In the rows, 128 means zero.
A single turn carries every row of the set below to another of its rows. Some are shown first; where does it send the rows asked next?
Daza: [ 97 122 132  99 148 154 114 114 140 113 118 144 147 155 131]
goti: [119 136 139 178 150 126 158 123 134 124 133 102 102 138 118]
pari: [122 110 131 101 127  94 116 123 131 125 108 164 122 143 102]
ror: [146 112 118 141 142 121  94 133 125 128 114 165  98 141 118]
reset: [151 103 150 156 136 104 131 103 133 126 129  96 131 118 121]
Zunum: [111 120 131 144 127 106 159 128  92 115 141 115 114 114 149]
geba: [145 108 107 137 123 109 153  90 128 146 157 110 143 134 129]
fibo: [110 100 144 138 151 147 101 155 133 132  93 122 112 119 111]
vatot: [116 125 117 165 156 117 169 130 171 115 142 115 109 125 121]
pas: [105 113 119 141 146 154 123 137 106 143 133  82 114 117 122]
timam: [119  87 148 138 137  90 121 110 132 141 121 147 147 134 153]
Vobin: [ 93 123 108 115 126 109 119  92 137 116 140 141 130 158 154]
Dafi: [108 102 141 170 151 137 128 147 150 161 118 122  97 138 118]
Keko: [123 130 125 146 125 120 151 113 162 132 176 140 138  98 119]
Dosi: [111 132 105 116 124 110 158 169 150 117 149 125 131 125 146]
Gik: [110 121 122 152 136 124  98 134 127 121 160 109  86 112 134]
bopod: [145 119 125 148 128 129 103 118 148 123 102 180 124 121 126]
reki: [104 119 109 133 146 128 182 135 149 135  96 108 117 123 134]
Nav: [135 118 111 118 112 105 145 118 107 122 135 167 137 130 149]
dima: [103 134 124 115 116 108 111 112 149 100 142 102 153 125 125]
Biz: [ 95 130 122  93 136  94 122 113 140 104 124 142 110 140 131]
koro: [114 123 123 115 144 165 115  92 136 137 105 118 140 144 104]
gutev: [ 76 133 137 153 141 144 121 148 162 121 143 117 109 111 117]
vuzen: [128 142  94 140 128 160 162 157 144 131 142 148 119 123 120]
suvi: [ 99 115 129 150 137 125 107 137 129 130 150 187 124 126 122]
Fako: [116 109 129  95 115 123 128 125 157 144 131  92 115 153 124]
Voluz: [162 114 104 127 142 116 116 117 124 142 111 104 155 134 119]
buv: [121 127 119 136 135 132  92 104 140 124  86 146 142 102 120]
gevi: [ 93 130 115 107 125 127 159 140 156 130  96 130 157 131 129]
Rom: [156 115 129 143 139 136  79 124 127 138 134 116 137 121 111]
tuni: [118 130 132 152 139 137  93 123 129 135  94 104 155 123 132]
Givo: [144  88 118 169 113 116 131 127 134 158 147 144 144 119 133]
Zes: [153 111 121 133 153 167 132 126 133 149 107 135 131 124 154]
Sus: [126 105 144 162 126  99 145 121 161 129 125 117 131 142 167]
vup: [ 94  93 108 146 125 145 160 121 147 153 154 118 136 116  99]
Gatug: [150 128 135 162 143 127 125 167 158 123 151 122 135 116 124]
Zoru: [ 99 131 116 137 119 100 118 132 143 159 121 158  99 106 150]
Razif: [129  85 117 134 109  95 138 131 123 128  95 161 128 127 121]
tola: [124 134  87 121 130 154 121 111 152 130  97 115 136 129 103]
bip: [120 117 121 137 137 128 193 131 131 132 131 164 132 130 127]
tuv: [137 151 138 128 130 132 155 141 131 112 152 108 114 107 107]
Renim: [ 79 106 105 123 124 128  89 132 154 120 142 112 123 127 135]
mar: [120 107 131 183 127 127 169 110 151 120 137 126 108 130 127]
Matus: [148 110 112 122 144 150 144 123 106 122 104 130 139 118  94]
sug: [123 107 145 152 136 151 147 108 109 129 163 132 105 105 119]
Goru: [ 76 106 116 105 158 131 128 148 154 122 133 139 138 154 129]
gure: [114 118 102 132 118 133 140 152 110 136 119 178 122 144 135]
Dozar: [ 76 125  95 103 130 153 124 137 144 127 140 127 123 120 108]

reset moves to gutev
Fako moves to Zoru
Now find these:
Dosi moves to Givo
Keko moves to sug
suvi moves to Matus
bopod moves to koro
Dozar moves to Nav
Razif moves to tuni
reki moves to Sus
Daza moves to pari
Renim moves to gure
vatot moves to mar
vup moves to Zunum
timam moves to fibo
Vobin moves to ror
geba moves to Gik

